Two rows play each game, the first against the second. How much does the first row win by? 10 is about a draw, 20 a big win and 0 a big loss. Wins can go round in a circle: one row can beat a second, the second a third and the third the first. Each row has two weighted sums of its numbers, A and B, taken from their middle values. A row wins by its A times the other's B, less its B times the other's A.
[-1.052  0.827  0.316 -0.551 -1.035  1.204 -0.954  0.969 -0.450 -0.429]
[ 0.134 -2.146  0.358  0.291 -0.146 -0.249  0.486  0.425 -0.227  2.313] 13
[-1.555  1.356  0.183 -0.994 -1.911  0.176 -1.111  1.237 -1.255 -0.110]
[ 0.197  0.870 -1.333 -0.849 -1.686  0.783 -0.240  1.410 -0.326 -0.028] 11
[-0.136  1.180 -0.899 -0.435  0.397 -0.662  0.781 -1.969  0.840  1.330]
[ 1.506 -1.783  0.081  0.627  0.160 -0.480  0.169  0.491  0.279 -0.240] 11
[ 1.541 -0.837  0.556  0.341  0.321 -0.832  0.333 -1.023  0.999  0.492]
[-2.111  1.228 -0.253  1.513  2.123 -0.910 -0.722 -1.029  1.566  0.561] 5
[-0.826 -1.899  0.983  2.069  0.667 -0.480  0.286  0.520 -0.904 -0.106]
[ 3.289 -0.874  0.321 -1.242 -1.671  1.737  0.529  1.924 -1.106 -2.228] 14
[-0.437 -0.825  1.031  0.453  0.914 -0.231  0.532  0.264 -0.310 -0.665]
[-1.163  0.448 -0.035 -1.478 -1.284  0.554 -0.316  0.305  0.373  0.667] 9
[ 0.501  0.058 -1.265  0.392 -1.292 -0.004 -0.399  1.480  0.516  0.379]
[ 0.301  1.120  0.438 -0.414 -1.670 -0.838 -0.751 -0.007 -0.022 -0.352] 10
[-0.360  0.017 -0.407  1.967 -0.154  0.668 -0.590 -1.028  0.528 -0.557]
[ 0.330  0.216 -0.797  0.336  0.496 -1.308  0.934 -0.737 -0.836  0.326] 16
[ 0.305  0.231  1.632 -0.672  0.109  1.039  0.115 -1.076 -0.582 -1.979]
[ 0.179 -0.583  0.025  2.058  0.728  1.051 -0.702 -0.467 -0.143  0.287] 8
[-1.149  0.306 -0.975  1.763  0.878 -1.495 -0.719 -0.243  0.469  0.781]
[ 0.442 -0.768  0.189  0.180 -0.439  0.008  0.855  1.321 -0.213 -1.604] 10
[-0.022  0.532  0.327  0.504  1.500 -1.523  1.155 -1.980 -0.094  0.727]
[-0.294  1.085 -0.873 -1.620 -0.536 -1.044 -2.066 -0.631 -1.191  0.961] 8
[-1.288  0.582 -0.301  0.052  0.037 -1.149  0.531 -0.581 -0.720  0.135]
[-2.153  0.840  0.488  1.751  0.400 -0.615 -1.071 -0.478  0.349  0.183] 9
[-0.022 -0.100 -0.459 -1.296  0.887  0.220  0.695 -0.308  0.324  0.605]
[-0.467  0.562 -0.515  0.374  1.865 -1.096  0.803 -1.603  0.991 -0.606] 13
[-0.850 -0.034 -0.421 -0.417  1.316  0.592  1.378 -0.581 -0.329 -0.583]
[-1.570  1.479 -0.090  1.886  1.560 -0.672 -0.896 -2.007  0.832 -0.023] 8
[ 0.095  0.306 -0.065 -0.970  1.571 -1.277  1.407 -1.475  0.472  1.006]
[-0.664  0.733  0.796 -0.680 -0.209 -0.719 -0.741 -1.452 -0.937 -0.645] 10
[-0.679 -0.884  1.140  0.488  0.262  0.277 -0.178 -0.199 -0.323 -0.922]
[-0.130 -0.563  1.767  0.639  0.138  0.770  0.555  0.195  0.050 -0.362] 6
[-1.037  1.735 -0.304 -0.176  1.451 -0.797  0.118 -2.269  0.189  0.598]
[-2.042  1.766 -0.914  1.075  0.631  1.101 -0.073 -0.710  0.416 -0.113] 11
[-0.658 -0.101 -0.181  1.569  0.881 -0.213 -1.401 -1.285  0.653  1.228]
[-0.793  0.501  0.481  0.499  0.719  0.067  0.799 -0.957  0.582  0.594] 10
[ 0.863 -1.800 -0.164  1.156  1.232 -0.145  0.139 -0.427  0.864  0.810]
[ 0.512 -0.403 -0.329 -0.730 -0.942  1.239  0.039  0.435 -0.270  0.593] 8
[ 1.718 -2.047  1.442  0.206  0.001 -0.535 -0.077  0.232 -1.755 -0.637]
[ 0.472  0.421 -1.238  0.481  0.802 -0.599  0.805 -0.712  0.085  0.365] 12
[ 1.545 -1.964 -0.163  0.773  0.066 -0.760 -0.374  0.376  0.589  0.352]
[-0.120 -1.077  0.105 -0.125 -1.092 -0.299  1.366  0.016 -0.032  1.418] 9
[-0.719  1.691 -1.358 -1.002 -1.460 -0.106 -1.453 -0.564  0.445  1.534]
[ 0.935 -0.505  1.137 -1.428  0.290 -0.265  1.105 -0.706 -0.136  0.836] 14
[ 0.255  0.601  0.200 -0.889 -1.709  0.537 -0.431  1.291 -0.317 -0.097]
[-0.013  0.650 -0.587 -0.996 -1.373 -0.393 -1.581  0.196 -0.656 -0.587] 8
[ 1.404 -2.846  0.426  0.958  0.328  0.657  0.541  1.286 -1.205  0.548]
[-1.240  0.759  0.348 -0.320 -1.305  0.488 -0.405  0.862 -1.185 -0.975] 8
[ 0.236  0.169  0.535  1.094 -0.477 -0.224 -1.245 -0.805  0.842  0.272]
[ 0.452 -0.769  0.450  1.544  0.654  0.305 -0.217 -0.258  0.931  0.463] 8
[ 0.626 -0.106 -0.212  0.014 -0.325  0.562 -0.258  0.948  0.056 -1.033]
[-1.137 -0.152 -0.374  2.082  0.863  0.001 -1.190 -0.355  0.677 -0.127] 8
[ 1.459 -1.803 -0.383  0.558 -0.318  0.291  0.499  0.722  0.062  0.605]
[ 0.742  0.735 -0.648 -0.370  0.970 -1.006  0.251 -1.728 -0.240 -0.509] 9
[-0.857 -0.275  0.306  1.256  0.203  0.360 -0.363 -0.264  0.569  0.298]
[-1.279  1.041  0.214 -1.433 -1.125  0.263 -0.369  0.135 -0.396  0.606] 7
[ 0.659  0.402  0.236 -0.259  1.105 -2.346  0.499 -2.232  1.328  1.636]
[ 0.551  0.351 -0.148  0.353  0.560  1.310 -2.445  0.419  0.580 -2.189] 19
[-0.203  0.961  0.062 -0.245 -0.091 -0.315  1.282 -1.277 -0.004  0.416]
[ 1.402  0.335  0.137 -1.216 -0.672  0.315 -0.524  0.101 -0.942 -0.968] 12
[ 1.920 -1.735  0.961  0.367 -0.318  0.191  0.851  0.484 -0.014 -0.871]
[-0.007  0.664  0.964 -0.070 -1.292  0.699 -1.684  0.416 -1.245 -1.605] 15
[ 1.089  1.042  0.074 -1.418 -1.300  0.472 -1.135  1.130 -0.370 -0.989]
[ 1.285 -2.226  0.494  1.005 -0.544  1.370  1.421  0.574 -0.837  0.785] 9
[-1.951  0.170 -1.185  1.845  0.116  0.416 -1.449  0.572  0.966 -0.537]
[-0.235 -1.742  0.853  2.257  1.520  0.827  0.422 -0.048  0.414 -2.074] 9
[ 0.793  0.064  0.984 -0.697 -1.039  0.894  0.194  1.933 -0.942 -1.558]
[ 1.910  0.433 -0.293 -0.885 -1.116  0.072 -0.813  1.677  0.312 -0.895] 11
[-1.793  0.904  0.395  2.321  1.954 -0.663 -0.980 -1.672  0.964  0.076]
[ 0.767 -1.411  0.274 -0.746  0.702 -1.287  1.638 -0.371 -0.774  0.130] 10
[ 0.593 -0.597 -0.764 -0.506  1.081 -0.565  1.380  0.208 -0.865 -0.987]
[-0.155 -0.096 -0.932 -0.319 -1.006  0.521  0.132  1.243  0.168  0.188] 15
[-1.521  1.701 -1.543 -0.937  0.156  0.065  0.375 -1.388  0.100  1.280]
[-1.246 -0.040 -0.742  2.089  0.873  0.069 -0.922  0.389  0.609 -0.099] 11
[ 1.982 -1.945  0.724  0.053  0.421 -0.553  0.039 -0.955  0.063  0.083]
[ 0.860 -0.758  0.965 -0.221 -0.374  0.587  1.676 -0.739  0.212 -0.194] 10
[-0.017 -0.410 -0.131  0.283  2.021 -1.227  0.932 -1.839  0.405 -1.141]
[-0.168  0.152 -0.907  0.094  0.060  1.236  0.287 -0.127 -0.134 -0.019] 12
[ 0.694 -1.815  0.851  1.080 -0.199 -0.199  0.245  0.226 -1.036 -0.056]
[-0.480  0.653 -0.521 -1.813 -1.832 -0.543 -1.746  1.062 -0.721  1.258] 17
[-0.312  0.587 -0.178 -0.325 -0.818  1.646  1.278  1.286  0.057  0.046]
[-0.086 -0.402 -0.201 -0.200  0.067 -0.054 -0.524 -0.645 -1.015 -0.347] 7
[ 1.141 -0.426 -0.233 -0.955 -0.470  1.528  0.237  0.681  0.865  0.110]
[ 0.083  0.511  0.022 -0.985  0.858 -0.390 -0.612 -0.990 -1.843  0.461] 6
[-1.382  0.660  0.479  1.295  0.775 -0.516 -1.555 -1.624  0.708  0.360]
[ 0.153 -0.680 -0.712 -0.401  1.744 -0.577  1.477 -0.120  0.581  0.552] 3
[ 2.481 -0.190 -1.421 -1.391 -1.231  1.101  0.218  1.111  0.879 -0.999]
[-0.174  0.500 -0.083 -0.440  1.336 -1.874  1.534 -2.248  0.325  0.565] 12
[ 1.133  1.405 -1.298 -1.288 -0.944 -0.710 -0.630 -0.638  0.394 -0.122]
[ 0.463 -0.413 -0.216  0.788  1.976 -0.905  1.005 -1.614 -0.392  0.165] 9
[-0.144 -0.328  0.051  0.056 -0.226  0.920  0.873  0.114  1.264  0.520]
[ 0.853 -1.683  0.543  0.299 -0.702  0.310  0.795  0.761  1.011  0.745] 10
[ 0.146  0.570 -0.258  0.300  1.142 -1.176  0.919 -1.898  0.279 -0.621]
[-0.117 -1.195  0.914  2.036  0.776  0.462 -0.111  0.032 -0.262 -0.413] 10
[ 0.190  0.020 -0.006  0.556  0.427  0.032 -0.940 -0.522 -0.401 -1.146]
[ 2.328  0.841 -0.333 -2.085 -0.435 -2.296 -0.103 -0.393 -0.234 -0.088] 13
[-0.850  0.872  0.268  0.428  0.404 -1.230 -0.051 -0.707  0.131 -0.563]
[-1.242  2.132 -0.446 -1.156 -1.636 -0.502 -1.638 -0.220  0.077  0.530] 9
[-0.806  0.628 -0.234 -0.670 -0.992  0.917 -0.350  0.209 -0.087  0.455]
[ 0.413  1.453  0.559 -0.795 -1.054  1.204  0.625  0.835 -0.351 -0.505] 10
[-1.635  1.704  0.896 -0.738 -2.001  1.151 -1.069  0.720 -0.226  0.546]
[-0.752 -0.502  0.489  0.334  0.656  0.164  0.339 -0.760 -1.965 -1.952] 9
[-0.555 -0.201  0.746  1.640  1.887 -0.537 -0.945 -0.573  0.476  0.629]
[ 0.652 -2.048  1.186  1.369  0.891  0.585  0.696 -0.143 -1.059 -0.168] 17
[-1.408  1.130 -0.706  0.918  0.504  0.495 -0.461 -0.717  0.385  0.276]
[ 0.287 -0.016 -0.347 -1.589  0.751  0.960  0.976  0.449 -0.906 -0.928] 10
[-0.397  1.145  0.804  0.888  1.221 -1.570  0.689 -1.768 -0.274  1.008]
[-0.866  0.036 -0.796 -0.589  1.787 -0.996  1.770 -0.837  0.798  0.650] 3
[-0.013 -1.598  1.012  1.375  0.411  1.274 -0.377  0.477  0.481 -0.081]
[-0.068  0.334  1.536  0.287  0.569  0.326 -0.217 -0.462 -0.461 -1.039] 13
[-0.727 -0.926 -0.050  0.082 -0.348 -0.027  0.695  0.561 -0.582 -0.181]
[-1.202  1.038 -0.366 -1.795 -0.969  0.287 -1.850  1.234 -0.376  0.311] 15
[ 0.234 -0.004  0.964  0.472 -0.923 -0.402  0.555  0.184 -0.210 -0.838]
[ 0.150  0.047 -0.003 -0.917 -1.557  0.359 -0.383  1.562 -0.836  0.029] 14
[ 0.641 -0.995  1.016  0.610  0.431 -0.681  0.697  0.524 -0.734 -0.682]
[ 0.517 -0.195  0.937 -0.074 -0.738  0.065 -0.153  0.963 -0.822 -1.250] 11
[ 0.218 -0.150  0.138 -0.805  0.486  0.443  0.730 -0.234 -0.179 -0.913]
[ 1.928 -2.907  0.908  1.135  0.142  0.139  1.406  1.335 -0.861 -0.482] 9
[ 1.595  0.827 -0.124 -1.934 -1.068  1.235  0.167  0.987 -0.960 -1.312]
[ 0.105 -0.013 -0.569 -1.506 -0.005  0.276  1.614 -0.121  0.033  0.276] 17
